In the rows, zero is written as 128.
Turns in one plane each, and the order they were made in; the first pair answered:
turn Geso:
[130 154 125 126 178 120 120 146  92 143 110 124 155 144 111 146 124  98
  98] -> [134 111 108 133 118  83 126 110 113 139 140 136  99 178 126 119 128 123
  84]
[179 125 156 129  84 144 115 127 168  78 127 155 113 132 136 161 134 126
 161] -> [118 140 175 117 162 132 160 165 133 144 121 142 153  94 100 175 141  99
 141]
[ 93 139 156  93 165  72 150 109 117 169 128 115 161 121 116 131 106 126
 111] -> [148 129 142 105  90  78 103  71 148 110 141 123 117 157 151 113 102 154
 124]
[124 156  97 113 105  85 129 144 115 105 162 117 111 152 124 149 149 140
  93] -> [145 181 103 112 119 112 111 155 111  89 147 114 137 144 124 163 144 139
 111]
turn bap:
[138 144 117 136 148 132 107 123 114 127 123 136 134 143 134 135 122 121
 128] -> [137 125 110 137 123 116 111 112 124 127 134 139 115 153 137 127 125 129
 121]
[122 120 128 133 141 101 123 130 101 151 123 135 111 162 145 131 115 123
 124] -> [124 130 130 133 149 108 120 138  95 153 119 134 123 154 139 136 113 113
 125]
[185 147 122 128 100 161  97 107 139  71 142 117 111 153 160 112 106 163
 128] -> [111  98 131 119  88 112 168  96 134 134 174 119  87 143 142  93 123 172
 104]
[143 162 139 120 142 134  92 140 109 134 115 147 120 138 124 128 145 104
 111] -> [148 143 133 126 111 122  93 129 116 125 128 153 100 151 132 120 143 114
 110]
turn zuku:
[126 125 125 121  60 150 128 110 135 118 137 134  95 126 124 115 132 146
 126] -> [128 166 137 114 128 178 115 142 111 128 107 121 147  96 108 141 131 116
 133]
[174 126 149 155 117 157 132  88 211  26  92 166  91 102 162 127 100 146
 116] -> [164 172 145 162 210 159 122 123 173  57  66 165 133  99 137 161  94 100
  86]
[124 120 131 147 137 121 130 125 116 149 150 127 140 121 105 145 103 127
 112] -> [130 105 134 146 106 119 137 113 130 137 154 127 129 120 112 138 106 138
 126]
Now pairs of rows:
Between the rows of a pair lie 2 to 3 turns.
[140 164  92 142 183 104 116 160 102 169 117 157 154 161 104 152 103  84
  89] -> [168 160  78 150 157  94  97 141 115 147 124 165 129 191 116 143 101  95
  83] -> bap, Geso, bap
[124 124 127 150 132 149 113 123 110 138 152 104 208  94 128 132 140 131
 145] -> [157 123 111 161 107 147  83 105 119 111 154 114 181 131 144 127 134 138
 140] -> zuku, Geso, zuku
[ 95 108 121 131 142  88 160 121 102 163 150 133 106 151 112 125 134 123
  90] -> [131 118 150 114  81 158 143 123 143 100 131 114 141 101 129 120 134 153
 178] -> zuku, Geso, bap
[136 140 166 121 115 155 156 133 133 117 111  91 133 103 107 109 150 156
 155] -> [167 169 138 143 162 140 110 136 109 115 101 105 128 157 109 129 140 130
 113] -> zuku, bap
[112 142 154 113 125 156 137 122 116  98 120 120 169  86 131 131 147 177
 179] -> [ 91 114 155 112  99 129 160 111 122 115 137 120 144  89 128 119 150 188
 167] -> Geso, Geso, bap
[ 81 141 134 148 166 122 104 152  83 158 115 127  99 131  99 120 112 104
  70] -> [124 119 147 139  57 162  89 126 137  87 120 119  80 117 136  92 112 151
 136] -> zuku, Geso, bap
[ 73 100 126 113 147  71 144 130  99 190 158 135 120 113 119 136 140 131
  84] -> [ 90  77 118 115  87  74 142 103 127 162 168 143  95 124 136 116 141 156
 101] -> Geso, bap
[ 72 107 129 121 197 147 163 167 114 162  99 103 169  72  74 140 112  83
 138] -> [ 87  52 134 110  82 155 174 125 167 116 124 101 132  64 104  98 120 137
 184] -> zuku, zuku
[ 58 136 146 109 154 151 200 130 106 173 125 137 137 103  84 101 139 123
 119] -> [170 146 124 136  74 184 104  84 149  67 116 155 100 165 138  95 129 147
 144] -> bap, Geso, Geso
[ 94 122 147 108 160 152 168 164 129 161 119 111 164  54  89 119 120 119
 161] -> [167 136 139 120 109 186 105 142 159  89 103 117 149  78 124 116 110 134
 190] -> Geso, Geso
[188 156 124 132 121 161  92 127 112  76 111 145 134 148 160 134 132 125
 136] -> [169 168 142 118 151 181 107 147 104  91 108 131 166 112 143 145 132 115
 148] -> bap, Geso
[168 144  96 186 171 120  98 123 130 128 125 129 145 170 126 164 107 136
  81] -> [181 131  99 188 133 126  93 107 146 107 125 131 129 174 135 152 109 152
  90] -> bap, bap, Geso
[143 126 137 129 107 157 137 123 141 100 132 137 138 111 153 121 132 142
 158] -> [120 139 142 129 154 148 150 143 122 133 129 135 159  94 130 134 134 124
 147] -> Geso, Geso, zuku
[143 125 142 130 109 157 102 133 143  95 117 129 144 127 151 118 131 125
 141] -> [ 92  99 135 126 132 109 146 131 124 148 137 132 124 132 134 111 138 123
 106] -> Geso, zuku
[ 87  86 153  99  87 125 184 109 138 148 163 120 121 109 126 108 143 149
 140] -> [ 78 106 134 113 152  97 174 122  99 182 160 125 122 131 113 127 141 122
  94] -> zuku, zuku
[121 134 149 114  72 173 134 129 133 116 117 110 160 110 148 111 107 135
 194] -> [ 99 164 134 120 168 144 132 159  87 166 107 118 175 126 122 138 102  94
 139] -> bap, zuku
[193 149 123 156 144 127 107 120 145  96 128 141 124 119 134 164 100 101
 106] -> [200 146 125 152 123 135 107 116 157  87 132 133 122 114 139 159 101 108
 117] -> zuku, zuku
[ 75 141 134 115 162 197 168 140 115 151 122 103 163  75 114 115 140 116
 160] -> [139 147 123 127 108 223 116 109 143  83 116 114 148 101 142 107 132 134
 190] -> Geso, Geso
[179 121 142 149  86 105  92 106 159  83 142 149 179 157 141 130 125 141
 114] -> [120  88 146 147  93  59 149 109 145 139 163 150 158 153 123 119 133 136
  79] -> Geso, Geso
[103  84 134 129  80 113 156 111 150 134 146 132 105 124 131 115 138 143
 135] -> [ 93 118 121 133 160  98 147 132 111 170 135 139 121 137 112 136 135 104
  93] -> zuku, zuku
[128 126 109 139 161 105 124 144 110 167 115 145 102 134 110 103 134 141
  61] -> [182 138 119 136 111 158  86 141 142 100  99 140 114 119 134 100 127 161
 120] -> Geso, zuku
[157 141 127 124 138 156 107 124 124  94  96 136 127 121 151 166 119 110
 133] -> [151 124 133 119 106 160 119 116 136  87 102 129 123 110 153 156 126 124
 150] -> Geso, zuku, Geso
[175 169 126 131 141 171  76 133 131  94 109 125 158 140 141 155 122 124
 151] -> [177 135 113 136  85 142  82 103 148  89 138 137 112 167 153 128 126 151
 139] -> zuku, zuku
[107 125 152 115 115 166 148 142 131 132 132 113 160  79 124 120 128 131
 166] -> [ 88 113 150 116 123 141 169 135 123 155 146 112 147  85 113 117 129 128
 144] -> bap, Geso
[144 145 110 165 171  90 124 101 104 156 124 123 106 152 131 136 128  86
  75] -> [148 159 150 137 150 168 129 128 131 122  97  94 169  71 131 141 128 103
 156] -> zuku, Geso
[127 163 158 129 151 142 108 141 110 132 120 124 141 111 136 129 106 108
  93] -> [114 156 164 123 148 143 121 145 110 142 120 119 142 102 133 122 105 113
 100] -> Geso, zuku, zuku
[147  87 157  87 117 147 173 138 142 116 134 107 139  81 117 120 148 148
 153] -> [126  99 149  91 174 123 173 153 113 148 131 109 145  96 100 135 149 120
 115] -> bap, Geso, zuku
[159 156 152 117 171 159  72 183 108 129 130 114 143 150 124 154 123  87
 106] -> [ 98 117 158 104 164 116 133 176  96 182 154 114 122 135 105 132 136  94
  83] -> bap, bap, bap
[150 144 152 113 132 161 113 145 128 112 114 116 162  83 134 134 122 133
 170] -> [126 145 156 112 150 151 129 155 119 133 118 111 166  80 125 138 126 129
 162] -> Geso, Geso, Geso
[124 129 125 126 155 171 117 151 132 133 121 108 149  94 135 137 117 120
 150] -> [131  94 118 127  94 143 125 117 150 121 144 117 107 119 154 111 123 146
 142] -> zuku, zuku
[135 120 118 114  94 131 100 114 136 105 121 121  99 149 133  97 137 149
 151] -> [ 88 107 120 108 125 102 138 123 118 154 132 116 102 136 112  97 143 139
 128] -> Geso, Geso
[ 99  98 139 110  77  97 177 104 123 163 168 121  96 123 148 131 137 140
 124] -> [138 102 139 110  48 131 152  97 140 124 152 116  94 124 162 131 132 152
 152] -> Geso, bap
[111 194 111 130 186 107 148 148  78 167 131 116 132 141 115 138 104  75
 102] -> [ 97 173 101 127 173  83 162 139  78 180 144 121 115 147 116 123 110  81
  92] -> Geso, Geso, Geso
[110 122 142 116 131 138 152 137 130 138 133 123 139 105 123 126 134 135
 134] -> [144 118 123 130 100 132 120 116 142 112 134 135 118 139 142 122 132 141
 129] -> zuku, Geso
[ 89 137 169  99 164 150 165 148 122 146 116 106 162  94 113 135 130 119
 160] -> [ 72  93 157  99 125 107 188 120 130 165 147 118 118 118 119 108 139 133
 139] -> bap, Geso, zuku
[103 114 139 133 134 111 165 142 107 156 135 122 119  99 114 121 132 127
 117] -> [143 107 139 134  83 127 141 121 132 115 139 128 105 111 137 105 129 145
 143] -> zuku, zuku, Geso
[108 167 162 130 187 158 139 175 110 145 126 107 194  85  96 155 107 120
 164] -> [110 154 128 149 209  96 125 161  87 175 146 129 146 157  95 157 108 105
  90] -> zuku, bap
[152 194 130 138 151 124  76 168  94  75  98  90  79 169 111 109 133 138
  93] -> [120 130 148 122  71 108 131 144 125  81 131  87  45 147 117  71 145 176
 114] -> Geso, zuku
[ 60 105  70  96 182  62 146  88 123 187 149 144 115 130 125 111 137 104
  62] -> [ 82  77  71  95 113  62 140  65 152 151 166 149  84 139 143  91 139 132
  80] -> Geso, bap
[141  95 128 135  50 144 125 110 152  91 142 110 101 125 163 109 120 150
 153] -> [ 98  85 145 120  67 143 160 122 147 120 148 101 115  91 148 104 122 150
 155] -> bap, Geso, bap
[129 110 136 126 104 184 121 127 139  87  99 116 165 114 155 118 152 147
 173] -> [142 103 124 138  87 168 108 116 144  80 109 124 142 139 162 111 151 152
 163] -> Geso, bap, bap
[149 130  90 121 169 140  83 120  78 147 131 138 156 152 106 104 112 105
 111] -> [132 117  90 118 164 123 100 113  78 162 145 138 145 156 107  96 116 113
  97] -> Geso, bap
[154 180 133 148 139 171  85 155 147  76  86 114 178  74 105 128 123 173
 201] -> [150 109 100 167  62  86 100  94 166  86 135 142  78 156 122  89 135 206
 147] -> zuku, zuku
[121 147 130 115 162 130  99 122 131 131 148 103 148  90  87 148 128 163
 118] -> [126 126 125 109 118 131 105 104 148 120 160 105 131  94 103 130 132 182
 129] -> zuku, zuku
[102 134 123 145  82 126 147 126  88 124 131 110 131  96 121 124 115 115
 168] -> [128 163 112 158 116 123 114 132  72 120 116 121 132 128 118 143 110  98
 142] -> bap, zuku, bap
[ 85 102 137 115 135 107 150 134 121 175 144 118 115 103 130 122 126 131
 119] -> [119 144 142 112 155 155 113 153 119 143 112 108 157  87 132 142 111 114
 148] -> Geso, Geso
[115 149 146 150 117 106 140 106 108 157 135 108 106 122 112 113 109 104
  93] -> [120 164 159 142 125 142 135 118 111 146 123  98 136  91 109 119 108 107
 122] -> zuku, zuku
[ 85 106 178  97  97 131 193 140 129 149 144 105 140  83 122 107 146 150
 163] -> [ 84  95 167 102  85 107 194 127 134 153 154 112 117 103 129  96 148 154
 146] -> bap, Geso
[148 174  98 134 198 130  90 120  99 122 122 130 167 137 104 154 126 109
  88] -> [ 89 121 100 125 166  81 155 101 103 171 160 134 132 133  97 124 141 126
  69] -> zuku, Geso, Geso
[121 108 126 145 145  73 109 110 128 144 140 145 100 175 110 150 123 129
  68] -> [123  82 149 126  63 108 127  94 168 112 146 131 101 137 123 125 125 168
 129] -> bap, zuku
[117 123 148  99 149 152 153 152 141 124 105 105 163  81 121 126 123 112
 170] -> [ 97  86 142 100 108 119 178 126 147 140 134 110 127  94 126 107 133 125
 159] -> bap, bap, bap
